One turning vector, and how many ticks it has turned:
The counts run from 0 to 220.
[ 96 139 116 150 129 109 105 161 142  85 127 135 101 142  88 109 151 133
 174 137 152 120 134 117  92  95 178 108 116  79 115 165]
10
[ 84 128 126 139 120 123 125 165 166  91 143 138 114 149  96 130 140 123
 184 141 126 131 134 121 109 109 176 128 134  63 103 178]
191
[117 127 123 161 135  86 106 194 139 101 153 141 125 134  95 138 168 139
 186 145 134 118 160 138  94 106 153 122 133  92 137 143]
115
[108 140 117 143 119  69  95 183 141 101 128 131 119 136  99 151 155 120
 179 135 163 133 147 119 103 101 166  94 133 104 145 152]
215
[ 90 159 119 133 129  85  82 177 140 102 135 122 112 123  87 117 142 108
 166 132 131 124 143 129  83 109 163 117 123  72 125 161]
153
[ 89 138 104 152 124  77  98 175 119 113 151 129 107 126  93 124 165 109
 172 129 166 129 130 138  91 106 146 132  90  88 141 146]
54
[ 82 148 129 130 106 100 108 168 167 111 102 131 110 147  99 151 155  95
 150 110 161 141 120 126  93 109 177 118 134  89 124 179]
170
[ 85 122 103 161 101  84 117 180 112  99 133 149 156 166 115 142 173 121
 141 146 144 122 129 140  79  98 156 135 118 109 111 162]
183
[ 75 137 110 148  95 101 125 173 133 103 131 147 133 158 123 169 151 102
 142 146 140 138 109 130  78  93 164 134 142  96 104 162]
104
[ 95 157 123 138 125  80  91 178 149 109 116 132 116 122  87 148 146 109
 156 125 138 123 141 140  74  97 158 105 141  87 135 160]
71
[ 89 136  85 157 131  87 120 159 120  91 133 131 107 128 100 149 173 111
 144 135 173 133 125 140  70  91 153 128 119  99 150 144]
138
[108 141 111 161 125  93 104 197 113 104 157 130 128 144 120 136 196 121
 158 146 145 125 139 130  80 120 161 153 127  98 131 141]
119
[ 69 113 102 133 107  84 135 166 156  85 146 133 164 152 102 160 140 110
 155 141 123 138 145 142 105 112 151 134 139  87 122 174]
146
[ 91 136 121 143 128 109 118 156 170  98 104 136  97 139  81 139 155 116
 159 117 167 133 133 127  93  95 174 104 132  86 139 178]
173
[109 133 131 169 122  92 105 196 131 125 156 147 103 130  99 142 174 122
 185 137 149 124 133 145  90 107 150 142 116  91 134 139]
198
[ 74 148 124 136  99 113 119 178 150 108 141 134 108 147 125 162 151  90
 158 137 139 145 107 120  92 109 173 142 144  80 108 158]
24
[ 87 106 113 152 108  99 145 171 153  99 121 146 161 171 107 161 179 122
 141 132 146 133 141 144 100 109 159 138 139 108 126 178]
0
[ 77 135 119 125 104  69 103 177 149 101 142 130 152 140  98 148 127 102
 167 139 119 133 143 128 104 111 158 118 134  85 115 172]
149
[ 79 146 129 129  97  97 107 174 159 119 107 131 119 150 106 151 159  88
 148 113 157 143 119 124  95 113 174 122 133  93 122 177]
169
[ 81 147 124 132 112 120 124 171 168 103 134 130  96 139 113 162 147  97
 165 134 141 144 117 122  96 105 176 128 151  71 118 161]
26
[ 94 123 120 136 122  74 108 175 151 101 152 128 124 137  85 126 143 116
 194 127 151 136 152 123 124 119 159 117 107  84 141 163]
50
[ 84 119 120 130 115 108 139 171 178 102 144 123 122 150 105 154 156 105
 178 122 154 156 135 120 131 130 174 134 134  79 134 174]
128
[ 64 118 101 143 117 113 154 155 157  97 147 131 134 145 101 162 157  99
 139 128 135 144 123 156  91 110 150 157 133  76 130 168]
62
[105 146  96 149 135  79  99 173 121  84 131 127 112 134 101 132 173 128
 163 142 166 126 143 120  82  98 167 106 122 100 145 147]
218
[ 85 115 125 151 115 100 134 184 148 119 146 136 149 154 101 151 188 108
 147 118 139 138 139 156  97 131 146 172 123  94 130 164]
163
[ 82 129 107 133 120 123 142 172 157  89 146 116 124 157 121 146 180 105
 154 130 149 154 129 116 110 131 179 156 138  77 123 167]
125
[ 95 113 106 170 113  80 127 177 120 102 132 152 153 160 100 144 177 134
 148 142 154 114 138 148  82  94 148 131 115 114 127 159]
181
[ 83 142  90 134 115  97 123 172 128  82 135 116 145 160 125 147 185 106
 132 144 149 142 134 118  85 119 175 138 144  98 124 161]
41
[ 82 137 133 130 105  75 103 175 169 117 127 139 132 133  91 166 131 100
 166 125 133 134 137 146  96 103 149 113 144  88 131 171]
68
[102 121 115 155 138 105 130 155 163  94 109 142 104 138  72 140 163 133
 166 122 164 124 140 142  95  90 163 106 124  90 147 171]
175
[113 127 121 159 139  94 124 176 160 102 142 142 108 125  84 166 166 131
 182 136 150 130 155 143 100 100 153 114 147  92 159 144]
32
